0: [182 177 107 128 108 148 145 177 120 112 192 158  97  88  84 184 113 170 124 107 122 104 102 143 110 125 150  97 116 132  85]
1: [123 162 138 138 108 115 144 119 139 142 106  94 126 165 162  86 115  55 134 155 164  87  87 114 135 160 137 133 164 136 152]
2: [119 109 149 112  98 110 120 105 114 112  96 114 161 157 104 121 118 114 139 149  92 151 131 123 140 159 135 130  97 137 123]
3: [104 124 188 168 126  96  81  90 153 137 105 128 106 165 183  96 118  94 103 102 178 161 117 142  67  82 113 158 163 126 154]
4: [167 113 116 123 111 160  96 124 110 113 111 138 102 125 103 153 124 150 119 135  91 133 102 143 125 130 152 126 134 136 124]
5: [182 187 188 191  85 158 128 154 172 112 162 153  93 165 191 155 108 171  85 106 179 195  97 142  83  63 150 178 163 136 178]
6: [154 163 108  96  78 157 145 163  79 113 193 152  83  36 105 188  70 171  89  83  92 134 101 141 107  45 152  78  61  92  79]
7: [183  89  66 109  77 158 101 136  94 126 192 167  97  36  75 203  71 171 133 109  76 103  72 144 135  86 151 106  91 122  65]
8: [125 150 139 125 137 115 129 105 124  98 105 138 155 150 134 116  99 142 161 140 106 103 160 144 138 145 121 151 134 137 136]
9: [109 147  67  96 137 157 129  90  52 141  77 138  96  49  76 102 127 113 147 126  90  89 101 143 150 160 135  76  89  92  67]
10: [152 134 168 197 122 157  71 120 167 128 149 140 110 166 190 130  99 157  90  96 179 161 101 143 106 117 150 180 164 135 182]
11: [182 176 126 152  94 158 131 205 183 112 193 168 127 136 163 201  97 172 161 168 178 133 116 143 150 159 152 134 147 137 152]
12: [ 94 148 168 138  94 129 115 121 169 124 136 153  69 164 177 116 129 127  46  67 164 133  88 144  91  73  80 163 165 136 152]
13: [ 81 101 154 147 154 115 143 149 158 147 115  99 142 166 163  92 153 132 147 126 169 151 102 138 141 130 116 169 155 136 172]
14: [ 94 149  81  94 165 101 128  89  63 142  77 140 156  34  91  87 172 128 163 168  76  89 158  83 135 159 121  63  91 120  96]
15: [ 96 120 141 166 193  72 114  89 138 141  47  82 140 121 136 102 143  56 161 140 120 103 159  85 135 145  50 135 148 135 123]
16: [167 118 125 123 107 160 101 134 110 113  92 138  97 135 117 143 144 155 103 126 106 147 102 144 134 130 151 135 119 136 124]
17: [ 94 119 135  85 175 119 154 110 113 116 102 149 179 112  90 125 153 114 162 154 111  99 194 125 150 159  96 126 131 136 124]
18: [134 120 124 113 140 124 129 130 139 156 110 152 164 165 109 122 161 123 163 155 144 156 169 137 135 155 131 130 153 136 130]
19: [128 128 106 100 102 149 101  97 104 126 154 128 111  97 104 101 115 161 132 130  90 104 100 144 150 139 140 112  85 108  81]
20: [155 133 211 182 121 160 115 150 182 141 178 153 155 165 179 203 129 173  89 154 180 219 131 143 150 144 151 179 164 137 182]
21: [163 172 135 152  78 152  90 153 154 127 177 151  93 128 132 194  79 170 114  82 159 142  83 143  86 101 150 151 144 126 125]
22: [119 114 119 138 184 105 153 115 127 197 100  96 175 137 133  93 176 103 162 165 143 133 199 115 150 160 121 135 120 137 139]
23: [118 113 101 104 125 149 115 139 119 121 124 139 121 142 104 120 114 133  64 131 125 123  87 133 101 101 145 135 115 130 133]
24: [ 52 105 115 104 117  62 110 119 110 122  81  62 102  78 109  92 123  60 108 111 106 122 101  89 125 136  54 106  96 127  85]
25: [ 70 110 163 148 121  77  81 109 142 118  91 113  87 165 163  77  85  56  98  82 168 137  98 138  67  72 103 134 157 126 138]
26: [183 161 168 152 195 160 187 163 168 170 164 152 185 166 192 187 187 172 163 168 179 175 203 142 150 160 152 149 151 135 167]
27: [154 158  99  95 102 156 130 144  89 112 183 148  87  64 110 175  90 171 114  97  86 133 111 142 122  69 142  97  72 107  98]
28: [148 124 140 143 178 134 157 126 148 123 139 118 166 140 143 120 185 151 163 169 139 126 179 133 149 159 142 116 140 132 123]
29: [110 120 125  79  79  85 114 104  81 112  76 110 156 151  61 116 112  85 134 154  49 117 132 113 135 159 135 105  79 138  95]
30: [138 153 136 148 112 115 155 163 134 116 145 114  92 107 114 149 123 127 114 111 131 133 107 109 125 139 122 112 121 136 114]
31: [168 148 110 122  79 157 100 134 154 140 179 140  82 164 163 173  84 172 118  95 163 191  58 145 106 101 151 151 165 136 154]
32: [118 135 140 163  78 101  91 114 173 112 111 118  88 165 172  96  65  99 123  92 179 171  82 143  92  62 112 155 164 130 167]
33: [144  99  92  89 122 139 120 129 115 108 126 124 147 113 100 125 142 147 138 106 101  79 107 143 125 139 137 101  90 136  99]
34: [181 134  96  81  77 158 101 149  95 112 192 153  68 107  90 131 115 172  62  66  90 104 102 142 136  86 137  78 120 137 107]
35: [100 139 169 148  93 109 106 110 149 109 119 103 127 123 153 145  94 132  81 106 145 180 101 118  97 131 112 145 130 131 138]
36: [181 177 112 124 123 143 175 178 110  97 193 153 111  78  76 174 127 170 119 126 108 103 116 143 120 144 150  77 107 137  80]
37: [ 46 116 149 157 125  68 139 134 143 156  58  71  97 146 153 100 138  55 123 105 138 166 126  65 141 140  88 151 149 130 148]
38: [133  99 100  85  87  92 121 116  95 123 111 133  74 121  95  91 104 119  75  96  91  98  81 108  91  47 118  82 120 136 108]

[ 95 134  96  82  93 128 116  89 112  84  76 140  69  78  76 100 115  98  74  68  60  89  72 143  92 104 136 135 119 136 108] 38 23 33
[ 81 104  66  81  92 116  86 149 123 111 106 109  67  78  76  88  84  85 105 112  78 119 116 143 119  44 136  63  91 120  80] 38 19 23
[183 152 153 190 185 159 173 167 168 200 183 143 164 164 172 193 185 171 162 156 178 114 200 143 151 160 150 160 163 126 152] 26 28 11
[ 80  89 138 122 180 100 144 135 125 170  76 110 186 151 148  72 157  85 148 153 149 118 174 115 150 145 106 107 166 134 138] 22 18 17
[ 95 105  77  74 126  81 110 134  95 123 106  95 102  49  71 121 147  94 108 111  77 109 106  93 141 122  74  72  67 127  70] 24 9 33
[148 109 106 123 135 144 100 114 128 132 129 143 136 125  90 150 113 127 153 155  91 124 126 142 116 140 142 112 164 136 124] 4 16 18
[148 153 119 129 116 153 144 139 108 123 169 158 108  79 134 169  99 161 113 102 121 139 130 138 122  83 142 107  91 107 114] 27 0 30
[104 128 130 109 175 114 154 125 119 101  91 139 174 117 114 120 158 114 156 160 111  85 174 125 150 159 101 131 136 136 120] 17 8 28
[123  75 110  80  77  73 102  92  94 128 106 122  69 106  91  86  99 100  61 110 105 104  86  99  92  28 108  77 134 135  94] 38 23 24
[123 135 125 167  92 102  86 118 168  97 120 122  98 166 162  85  56  85 147  83 179 176  87 143  91  57  93 150 163 136 167] 32 25 3
[128 148 158 158  99 130 144 104 154 137 131 114 107 166 172 110  96  89 138 145 169 121  87 123 135 136 136 139 164 136 153] 1 13 32
[ 36 119  81 108 109  43 130 106  96  99 105  67  68 137  74  73  83  84 135 110  62  88  88   0 106 114  19  78 119 106 122] 24 38 37
[124 128  90  89  73 111  80 135 104 112 101 134  63  98  86 129  76 113  90  59  86 118  88 124  72  88 131 101  67 111 105] 38 23 27
[180 206 139 180 135 160 144 220 154 111 193 168 113 165 178 205 127 173 132 141 177 147  87 143 105 130 149 165 163 137 167] 11 5 21
[182 207 213 195  95 158 158 149 167  98 162 153 112 166 190 175 128 171 104 110 180 220 101 142 123  87 150 178 163 136 183] 5 20 10
[180 134  95 181 121 158 160 163 139 112 193 166 156 151 177 189 142 171 119 155 151 134 101 143 135 145 149 179 149 136 181] 11 20 31
[134 134 120 119 135 130 110 154 158 147 125 152 160 155  99 131 152 122 128 145 130 146 154 142 120 146 130 126 158 135 115] 18 28 8
[137 133 111 109 149 159 144 149 138 142 134 154 140 166 133 115 129 172  74 126 149 133  87 143 121 115 150 164 134 136 166] 23 16 4
[183 177 185 195 193 159 187 179 154 141 192 168 184 164 175 203 187 171 162 169 178 206 202 142 150 158 154 179 164 138 167] 26 20 28
[130 130 134 129 117 125 129 105 133 117 110 133 131 155 140 120 103 142 141 116 125 108 145 138 132 131 126 155 134 137 137] 8 2 4
[124 133 124 168 179 100 129 106 153 181 105 105 170 167 167  93 161 108 158 165 178 143 189 110 135 159 117 168 144 136 168] 22 18 13
[ 80  59 111  51 194 115 157 133 138 141 149 140 184  64  76 130 127 128 161 155  59 133 175 144 135 159 122  78  92 136  95] 17 33 14
[110 104 124 168 180  86 143 106 138 216  90  82 170 167 162  74 171  84 163 170 177 134 204 100 151 159 107 178 135 136 168] 22 15 13
[148  84  96  85 146 158 129 143  95 108 145 123 146  74  84 124 128 142 132 131  77 103 107 124 139 145 146  91  95 115 109] 33 19 4
[ 81 105 140 122 149 114 157 163 153 157 120  95 141 166 149  73 157 128 161 111 165 117  87 143 135 116 121 164 150 136 167] 13 1 18
[115 134 115  85  84 134 121  94 106  94 101 124  78  83  76 115  95 118  75  77  65  94  78 143  92 103 141 111 111 136 104] 38 23 19
[ 94 102  96  94 136  42 114 103  94 126  78  52 111  93  61  86 142  84 149 139  76 133  87  57 147 144  35 105 134 107  95] 24 15 29
